One vector is turned by the same rotation once a step. Each row is the vector after some number of steps, and that number follows the row.
The counts run from 0 to 373.
[154 112 124 110  98 134 102 174 108 161 152 113  94 170 143] | 131
[102 104 170 138 117 151 140 141 149 167 129 149 136 178 148] | 122
[122 129 150 125 116  97 114 100  65 167 187 127 150 125 114] | 371
[114 122  98 115  89 142 106 155 150 125 146 114  90 161 165] | 261
[ 99 110  74 105 155 116 131 114 137 110 192  89  95 162 160] | 5
[151 126 119  96 104 154 132 124 100 194 143 106 113 160 117] | 344
[115  75 150  86 120 116 100 139  93 112 121 148 118 180 148] | 183
[136 123 104 164  83 151 120 130 135 175 158 130  87 108 142] | 288
[132 106 104 114 104 169 141 145 141 177 115 109 173 159 163] | 145
[124 139 165 144 129  92 118 187  96 143 139 182 143 156 148] | 337
[125 115 118 105 154  96 134 149  85 173 143 191 139 128 143] | 342
[160 147  88 108 141 113 141 134  97 152 189 123 123  94 154] | 134
[ 77  81 140 144  82  97  95 143 141 123 131 101 124 186 136] | 201
[109 126  87 130  75 146 123 137 158 144  97 161  94 200 124] | 43
[116 123 121 159  59 175 100 106 144 165 123 139 123 143 115] | 70
[110 148 117 130 131 104 115 170 152 162 107 159 113 143 100] | 86
[137 139 130 110 139 107 137 165 139 160 143 215 165 156 149] | 309
[100 156 104 102 138 132 113  77 106 158 145  92 121 158 135] | 9
[124 138  96 121 110 102 142 136 135 110 143 212  97 121 147] | 49
[121  85 111 125  76 108 121 158 153 118 145 171 126 176 116] | 234
[169 128 118 143 110 156  98 154 170 143 207 101 133 141 121] | 321
[107 112  94 102 101 124 119 138 129 153 153 129 102 213 105] | 1
[ 99 143 100 140 113 125 122 117 141 150 112 198 168 100 114] | 68
[115 138  69 135 112 143 108 113 158 171 120 105 157 121  93] | 274
[ 94 148 141 137  88  87 121 166 133 119 101 181 129 173 145] | 44
[116 153  62 130  86 114 109 113 115 105  92 165 165 107 123] | 231
[164 146  83 139 118 115 142 121  91 157 178 109 150 121 109] | 162
[119 108  87 126 108 125 130 118 173 111 107 111 151 165 161] | 15
[101 108 101 122 156 152 127 142 170 187 141 121  80 103 149] | 298
[133 144  91 112 128  94  95 122 104 112 147 142 183 143  93] | 189
[128 164 127 152 111 112  73 166 145 127 137 179 171 132 137] | 277
[102 117 119  80 137 109  70 142 129 135 112 177 118 142 113] | 53
[151 140  94 187 100 148 101 146 132 167 170 100 119 101 154] | 116
[124 103 123 116 125 109 122 156 101 159 110 148 201 142 140] | 360
[102 126 133 137 112  96 101 182 104 132 103 147 145 187 154] | 174
[117 150  74 119 107 119 127 105  98 134 152 117 110 185 104] | 0
[132 127 113 140  83 155 103 117 179 151 161 118 151 123 163] | 279
[115  98 111 119 112 158 123  97 103 172 144  93 162 126 163] | 358
[ 91 112  79  90 133 101 126 170 166 108 137 111 124 166 162] | 220
[122 155  98 132 125 123 116 166 123 129 125 155 143 120 187] | 305
[107  99 137 164  75 114  86 154 154 138 122 161 137 173 111] | 71
[ 99 154 125 125 144 108 100 144 130 143 187 161 107  76 149] | 296
[121  92 107  78  85 133 100 106  98 158 158 116 121 176 141] | 182
[ 85 117 110 148 129  95 135 131 192 126 144 151 128 174 112] | 34
[107 131  77 136 131  72 103 125 128  92 170 166 145  90 116] | 31
[ 95 132 126  95 140 128 102 143 161 149 140 199 130 155 122] | 267
[129 142 115 154  83 140 108 111  78 141 142 123 167 146 127] | 362
[144 138  58  73 106 155 141 110 149 156 161 150 113 158 120] | 265
[ 71 142 137  91 120  96  88 114 148 107 123 154 132 168 143] | 225
[122 154 109 127  78 109  81  73  98 122 137 149 133 126  63] | 27
[134 198 103 160 124 147  97 144 148 186 145 116 120 138 141] | 88
[110  63 123 129 119  99  87 134 128 145 155  98 109 138 116] | 373
[114  73 110 103 114 123 127 134 133 164 110  98 168 167 146] | 359
[116 148 104 124 118 148  84 117 181 144 142 115 135 171 107] | 61
[132  90 110 160  90 134 129 147 171 166 128 152  92 123 135] | 289
[128  88 112 141 127 115 146 146 175 153 146 189 121 137 123] | 76
[102 114  88 145 119 126 140  82 122 149 172 109 160 123 143] | 195
[115 136 103 137 137  99 103 141 116 161 133 174  99  63 159] | 82
[133 145  78  86 109  89 115 160 143  96 135 193 122  91 133] | 263
[122 127 109 126  71 161 101 101 140 110 151 140 136 190 142] | 19
[153 120  97 169  78 138 139 112 147 142 153 130 121 111 149] | 74
[130 140  97 172  78 108 119 135 140 125 144 171 132 100 142] | 73
[103 154  94 145 125 113 129 125  67 176 136 125 154 132 148] | 171
[104 178 115 162  88 135 108  99 148 158 153 142 114 160 153] | 251
[168 154  71 104 104 133 120 139 106 149 122 174 155  81 134] | 101
[127 113  95 111 168 113 111 144 117 167 141 194 168  70 120] | 110
[ 91  92 103 146 118 106  81 139 154 149 131 124 121 171  97] | 243
[130 117 112 117 123 132 108 177 123 167 109 160 164 152 101] | 318
[ 86 104  90 104 134  82 127 122 116 131 140 165 150 118  71] | 240
[ 84 158  82 145 122 130 152  88 134 168 137 154 108 106 160] | 255
[ 92 123 101 131 159  92 133  92 113 111 174 128 174 100 141] | 194
[128 129  98 113  89 102 150 155 129 128 132 162 144 212 123] | 206
[136 112  96 113  92 146 140  85 177 110 200 133 132 123 128] | 237
[123  91 102 109 123  92 103 180 173 120 112 170 101 150 152] | 262
[ 88 132  86 152 129 100 133 150 185 153 118 139 139 182 119] | 248
[110 189 111 158 113 103 108 108 115 130 155 138 140 142 138] | 250
[ 68 131 118 132 168  80 110 109 140 142 153 178 137 156 112] | 35
[176 127 103 119 108 151 134 139  89 190 165 118 128 154 132] | 130
[109  93 149 137  87 136 102 147 152 143 113 180 120 160 109] | 285
[ 67  92 107 143 120  91 122 152 162 132 111 158 108 127 151] | 39
[144 166 137 111 118 140  94 130 119 129 191 161 144 118 135] | 106
[167  74 133 134 123 117  80 186 176 147 170 103 158 140 133] | 322
[122 161 137 158 107 124 106 120  94 183 166 120 143 107 143] | 329
[128 109 134 158  97 100  90 184 148 133 134 189 124 133 131] | 72
[ 90  93 151 108 155 104 101 156 139 150 149 143 163 150 158] | 355
[145 118 131 161 102 113 107 127  62 137 182 143 137 116 109] | 157
[144 145  84 107 121 132 118 140 107 158 164 104 116  97 168] | 348
[135 163 126 123 107 133 121 133  81 153 165 125 183 145 145] | 148
[113 114 111 120 108  99 104 125 109 132 140 170 155 126  97] | 26
[ 80 131 151 153 143  99  96 166  71 168 133 144 162 120 128] | 328
[108 137 137 129 158 131 101 182 182 134 139 146 121 140 171] | 90
[132 106 125 109  84 169  83 109 130 154 117 117 117 143 172] | 98
[151 116  94 146 114 149 150 104 120 152 196 126 141 139 141] | 367
[137 159  90 132 160 128 131 131 133 159 157 153 152 111 182] | 92
[117  85 116 113 111 124 169 143 134 135 151 139 145 170 176] | 178
[140 149  89 121 113 132 132 137 134 152 139 134 145  95 180] | 306
[141  98  99 158 108 104 136 173 141 143 127 168 130 140  85] | 290
[133 123  96 100 152 106 125 177 103 148 147 163 171 135 127] | 351
[124  97 110  77 133  69  81 128  70 101 143 147 134 103 141] | 184
[114  97 103 122 124 162 146 165 147 168 110 169 149 173 165] | 308
[137 147 113 129  77 119  89  96 135 100 188 158 144 102 133] | 236
[ 81 122 132 144 116 131 103 123 181 131 151 154  91 176 159] | 252
[108 145  75  98  94 157 128  82 136 148 150 166 133 120 111] | 51
[149 157  77 128  91 176 142 129 158 174 132 138 152 120 166] | 307
[148 132 133 120 138 127 117 172 127 163 107 123 198 171 142] | 146
[129  72 118 114 173 108 110 160 146 159 164 156 151 119 107] | 109
[137 123  77 102 109 120 102 107  90 105 167 130 149  96 141] | 185
[141 137 122 177 139 107  84 156 106 156 156 123 146  95 131] | 115
[151 175  95 156 108 137 153 114  93 180 146 139 159 116 158] | 334
[108  74 101 174 111  89 123 136 119 105 139 146 143 147 160] | 202
[152 111 138 104 107 178  97 118 143 156 145 131 115 148 168] | 312
[157 149 136 131 127  97  72 164 133 129 160 181 153 127 105] | 105
[116 157 133 140  90 114 118 102  94 100 195 156 151 142 129] | 208
[126 131 101 152 121  86 139 168 104 179 106 155 158 107 159] | 333
[133 190 107 126  76 127  99 104 121 118 167 148  96 143 169] | 46
[113 100  78 103 131 132  91 141 178 140 131 124 109 116 139] | 57
[108 122 127 116 144  84  87 158 113  88 156 122 179 131 156] | 193
[121  85 151 113 124 128  99 155 132 136 135 158 147 134 170] | 313
[101  90 118 103  66 169 114  93 131 129 144 114 129 143 169] | 228
[151  78 115 117 110 162 133 137 138 181 130 140 142 151 115] | 317
[119  88 149 132 119 158 104 131 163 148 177 151  62 165 117] | 80
[ 93  69 109 112 112  99 116 149 124 112 155 154  90 146 143] | 211
[113  73 142 120 110 119 126 145 106 149 117 148 153 181  85] | 155
[131 174 109 147 108 132 114 118 113 164 182 187 122 131 107] | 78
[118 163  75 112 127 108  85 141 151 117 127 163 164 108 116] | 59
[122  93 109  72 158 133 156 177 138 169 151 123 134 174 145] | 136
[115 165 103 112 130 146  58  90 135 140 170 144 115 112 124] | 269
[136 178 122 146 133 133 151 123 105 168 172 141 171 137 141] | 120
[128 153 127  83 137 130  74 127 136 119 132 181 134 103 119] | 268
[127  89  99 133 101 119  70 135 154 125 156 118  98 150  98] | 29
[153 116 112 149 102 107 163 117 101 141 194 139 179 110 134] | 366
[122 112  69 140 119 164 134 118 110 174 126  94 198 119 153] | 144
[143 121  91 122 108 143 163 131 121 143 173 113 130 157 190] | 177
[107 137  94 143  86 171  79 138 174 157 104 133 149 167 101] | 275
[ 95 141 129 109 150 122 116 146 155 152 115 188 162 146 134] | 95
[119 150 123 157 146 111 143 166 116 154 120 149 166 117 148] | 119
[ 84 130 127 139 108  86 108 108  88 128 123 148 168 151 129] | 198
[155 196  92 148 112 136 120 120  91 168 185 152 120 117  99] | 292
[120 129 123 140 118 113  68 168 181 132  95 157 138 156 109] | 276
[ 95 150  71 163 116 139  97 112 144 154 155 110 131 107 140] | 246
[109 154 102 115 150 144 106 120 132 175 201 122  95  96 150] | 297
[121 112  61 152 129 139 124 114 174 155 125 109 116 147 120] | 247
[140 130 111 111 125  98  89 168  85 132 166 130 138 103 125] | 347
[123 128  96 139  92 146  66  92 131 137 167 112  97 149  96] | 28
[121 108 122 133 104 126 123 145 115 158 100 106 135 200 138] | 173
[ 96 168 101 129 119 172  82 122 120 200 128 131 127 142 146] | 302
[113 102 135 121 133 110  89 160 140 157 150 170  99 134 122] | 81
[ 99 121  95 128  84 141 151  91 163 163 120 137 109 136 146] | 256
[108 170  86 110 114  89 105 121 118 103 200 112 113 128 164] | 4
[144 118  77 123 125 147 119 123  88 169 150 165 156  76 135] | 315
[108 113 139 126 142 107 128 130 122 150 166 110 125 203 100] | 164
[108 111 124 133 102 178 129 111 143 187 144 156 114 141 121] | 284
[ 72 123 110  90 119 148 105  89 148 133 135 126 148 200 132] | 224
[ 90 178  74 100 134 106 118  74 120 119 148 140 156 131 131] | 222
[136 125 106 133 114  99 145 140 139 167 149 217 154 122 104] | 77
[103  70 114 102 135 116  82 154 184 137 139 121 128 126 141] | 271
[132 126  81 178 101  92 135 104  94  96 145 139 158 115 153] | 203
[109 122  60  90 125 123 146  88 120 157 138 120  79 165 103] | 214
[ 91 165  50 162 101 122 129  85 130 149 106 144 147 109 154] | 41
[ 98 123  82 115 123 123 106 128 161 125 137  68  99 159 168] | 219
[140  93 114  91 118 150  98 168 112 182 140 129  99 172 134] | 345
[153 107 117 102 124 133  90 185 154 163 141 177 138 161 109] | 104
[104 132 160 134 142  94  95 169 141 149 182 176 112 132 136] | 295
[112 142  58 157 109 114 124  96 163 125 188 107 118 121  94] | 32
[ 77 143  94 108 169 100 119 137 115 161 107 184 152 111 134] | 300
[ 92 154  68 129 122 135  80 136 147 151 132 142 170  80 120] | 273
[132  89 110 154 100 173 159 129 120 196 139 132  95 147 169] | 126
[135 180 144 106 107 148 127 124 113 160 149 197 175 116 149] | 310
[105 156 133 122 136 115  70 137 164 126 145 174 148 105 138] | 63
[146 116 126 137 112 158 133  96  84 171 195 141 101 139 189] | 339
[130 134  68 166  91 127 157  99 103 136 150 129 158 133 161] | 204
[ 73  99 110 137 140 115 117 124 146 140 108 141 158 161 120] | 197
[124  81 125 109 125 105 108 126 150 112 175 111 158 203 133] | 192
[166 103 116 145  85 124  96 118  80 156 179  93 117 128 142] | 158
[161 108  97 112 104 176 127 150 145 165 145 136 123 159 103] | 103
[137 147 121 153 107 160 100 155 189 154 150 103  90 143 168] | 89
[136 150 103 113 104 157 108 116 143 176 183 138  93 161 114] | 293
[131 190 111 171 108 119  90 127 156 133 158 146 168 121 152] | 278
[136  56 110 124 102 147 159 115 106 176 149 126 131 165 109] | 154
[108 112  99 141 123 161 106 135 122 194 146 100 149 152  89] | 112
[ 70 126 110 120 110 115 126 138 123 136  93 192 105 155 139] | 258
[ 81  93  89  84 151 105 136 122 141 120 165 119 105 163 137] | 6
[111 138 123 132  86 126 116 100 102 128 192 131  83 153 134] | 209
[ 97 148  89 106  97 120  95  58 116 147 166 155 108 127  89] | 241
[112 139 109 153 118 135 123 104 130 140 132 205 187  92 145] | 282
[103 104 102 109 124 116 115 136 112 169 138 135  98 198  84] | 215
[111  96 128 116  85 124  91 135 155  97 151 152 140 182 148] | 20
[102  69 104 144 126 151 110 107 197 157 138 153 159 131 147] | 66
[132  93 133 111 115 104 108 161 125 138 141 176 161  87 155] | 314
[137 181 113 108 151 113 116 141  86 158 144 134 178 138 123] | 352
[127 145  94  97 111 134 137  96  84 139 135 171 169 146 135] | 180
[ 87 112 108 117 159 125 135 151 166 184 114 148 116 145 127] | 299
[139 103  84  89 131 149 146 167 136 166 171  78 123 135 171] | 349
[140 151  99 150 125  89 118 162 132 128 140 195 124 113 107] | 291
[ 99 117  83 113  90 100 124 136 137 103  81 180 179 141 122] | 230
[118 146 131 146 117  82 158 119 110 105 148 194 145 189 108] | 207
[ 87 136  67 171 107  86  59 121 125 133 159 135 121  98 119] | 245
[141 148 143 122 135 106 122 143  87 153 146 160 207 143 157] | 147
[132  78 125 118 120  91 144 148 122 136 149 154 165 151 117] | 369
[ 74 138  99 162 118 106 104  79  89 135 141 119 157 132 124] | 199
[103 125  75 149 132 122 101 121 108 188 168 144  94  78 139] | 83
[118 124 102 100 135 124  71 129 106 127 119 169 114 105 131] | 54
[112  96 110 142 112 131 140 134 176 125 151 177 151 118 138] | 281
[145 104 126 113 120 163 113 124 156 164 200 122 119 130 144] | 107
[ 68 156  94 149 125  88 124 151 164 124 119 170 153 145 126] | 249
[ 83  88 111 122 153  86 141 161 106 162 122 104 134 149 159] | 169
[126 118  73 125 116 142  78 114 151 156 151  97  97 124 126] | 56
[136 150 118 146 103 165 127  84 164 174 164 168 140 109 122] | 283
[ 81 175 110 125 143 135  95 126 103 205 139 155 125 115 134] | 301
[100  78  80 117 100 129 121 127 166 109 113 123 138 153 157] | 229
[108  66  95 117 103 143 131  99 137 121 178 120  71 173 131] | 210
[100 151  78 103 142  79 126 126 133  77 143 159 150 120 155] | 221
[149 117 129 119 123 115 141 113 110 127 157 138 183 102 171] | 152
[126 160  63 120  75 148 128 113 118 118 124 149 140 140 119] | 232
[ 57 129 113  97 125 142  86  97 124 134 126 101 111 182 126] | 10
[135 142  98  84 123 130 132 118  65 181 160 137 123 116 129] | 343
[114  61 111 133 113 130 128 163 130 180 108 153 120 149 135] | 127
[107  89 108 163 130 100 127 178 130 151 105 141 143 132 167] | 332
[120 179  98 150 100 102  87 127 117 110 136 168 120 130 161] | 45
[115 150  84 152  78 124 109  74 127 151 125 168 159 111 124] | 69
[118 132 118 131  99 105 106 136  74 155 136 159 211 134 140] | 361
[ 95 165  81 109 125 132 135  91 134 146 154 120 145 161 142] | 223
[137 165 128 114  85 171  79 116 100 174 140 155 142 116 147] | 97
[115 111 113 111 159  92  82 175 128 142 142 110 170 114 188] | 142
[134 103  81 109 105 143 121  83 120 121 165  89 136 141 140] | 186
[117  86 120 157 110 150 120 142 201 140 137 148 146 135 157] | 280
[121 120  90  83 147 116 121 190 146 165 162 118 156 169 149] | 350
[149 147 151 108 107 171 102  88 119 166 183 153 143 111 159] | 311
[109 111 118 103 123 149 141 128 158 178 115 169 128 161 162] | 94
[ 96 112  99 116 122  63 116 144 108 117 132 160  97 115 144] | 212
[118  65  90  98  93 137 135 105 161 125 132 140 142 154 109] | 24
[129  66 145 126 144 109 142 141 109 131 148 160 189 119 182] | 151
[149 102  86 117 116 112 109 182 137 136 100 181 156  99 160] | 100
[134 124 108 118 110  98 137 167  81 169 116 182 128 109 125] | 128
[110 155 124  82 169 119 118 135  93 163 164 134 163 125 131] | 138
[124 124 123 133 161  90 108 170 147 145 156 138 175 105 143] | 323
[113 102 168 150 121 102 118 160 132 169 153 175 135 148 162] | 123
[112 117 128 157 115 105 117 147  73 140 159 182 125 107 169] | 124
[ 83 141 121 148 117  84 131 130 136 118 139 175 109 110 178] | 254
[114 195 115 127 126 120  75 157 106 157 137 159 132 122 139] | 87
[117 154  88 130 106 104 125 115 112 102 118 169 187 147 131] | 17
[138  67 103 133 140  74 143 184 113 122 159 128 132 153 124] | 160
[123 107  87  95 126 173 102 115 149 149 126 167 102 184 108] | 52
[112 116  99  96 141 140 126 130 188 153 144 158 121 177 107] | 266
[114 103 151 105 129 142  60 140 123 179 145  97  97 144 148] | 140
[126 174  87  99 109 129 103 122 100 131 164 109 159 160 100] | 190
[132 171 120 110 134 170 101 116 109 182 182  94 171 154 139] | 353
[ 94 149 107 123 113 151 133 112  83 172 125  81 135 175 144] | 172
[112 157 119  86 153 168  85 129  88 192 163 117 138 134 130] | 139
[156 133 126 121 127 109  77 159 112 139 131 178 153 125  89] | 319
[131 121 128 149 125  96  76 189 121 167 140 145 160 116 105] | 114
[135  74 105 130 123 133 170 127 127 163 166 140 146 156 133] | 368
[103 127 155  94 140 167  88 153 141 158 162  98 143 167 138] | 354
[ 96 140 127 119 148  97 109 119  76 160 166 113 137 115 148] | 166
[104 100 137 118 141  99 101 137 103 147 137 141 183  90 186] | 356
[ 98 147 129 136 108 159 111  77 186 165 165 122 145  98 150] | 65
[ 71 164  86 122 148 120 100 104 118 145 136 146 141 107 112] | 8
[ 98 155  81 110 114  69  96 150 121  84 166 135 127 159 147] | 3
[124  90 109 162 118 136 124 154 151 173 125 108 128 134 170] | 331
[110  94 133 126 125  97 121 125  57 142 169 173 155 128  96] | 370
[114  88 124 109 133 115 144 171 117 168 144 163 102 146 166] | 341
[ 76 144 118 114 112  73  80 133 124  88 129 141 154 135 155] | 12
[106 134  96 118 139 137 153 129 128 160 171  79 125 177  97] | 163
[ 87 101 124 133 132 119  83 164 141 174 122 131 144 153 111] | 113
[ 77  99 104 119  84 137 130 133 155 151  78 174 111 148 126] | 257
[119 149 130 153 111 166 144 113 121 195 149 129 140 163 139] | 121
[ 88  95 110  95 107 116  83 129 135 114  84 134 123 167 143] | 11
[144 121 149 137  89 152 126 167 131 160 147 141 136 196 148] | 336
[144 131 116 110 107  91  97 133 132  91 158 178 154 127 120] | 235
[139 121  79 138 139  82 152 158 104 120 170 132 146 108 113] | 161
[117 161 122 133 114 136 113 105 129 174 183 150  81 158 113] | 79
[ 88 143 132 110 115  93  75  94 119 115 130 170 150 131 170] | 226
[117 115  86 144 140 120 133 122 168 185 130 127  83 115 117] | 84
[104 135  67 115 122  94 149  79  83 150 142 119 116  99 111] | 213
[101 139  66 153  97 140 149 102 160 149 115 106 107 148 125] | 42
[ 82 118 122 140 126  99 109 145 177 137 135 171 113 133 172] | 253
[ 76  95 134 159 118 122  94 115 164 147 164 118  97 157 153] | 38
[127 104 115 171 135 160 133 166 178 172 160 113 152 136 159] | 117
[123 114 120 105 131 156  84 103 184 153 135 112 108 115 136] | 270
[116 112 121 139 100 136 119 122  88 171 165 157 115  97 174] | 125
[153 113 132 125 103 167 122 117 131 151 169 108 145 179 164] | 149
[111 107 141 165  90 104  80 143 124 141 134 196 109 112 109] | 286
[ 92  90 105 103 133 103 134 127 153 111 129 194 134 142 101] | 239
[118 115  89 112  74 137 115 107 170 123 156 132  74 134 177] | 47
[126 126 113 133 138 139 115 110  94 152 164 109 178  94 178] | 357
[132 124  84  99 143 107 107 177 179 114 118 155 156 115 116] | 58
[125 142  93 108 104 127  50 105 112 125 161 132 110 101 157] | 55
[ 70 164 127 171 118  94  84 100 111 151 153 171 144 127 132] | 36
[144 114 107 112 121 122  88 127 126 132 179  93 134 177 121] | 191
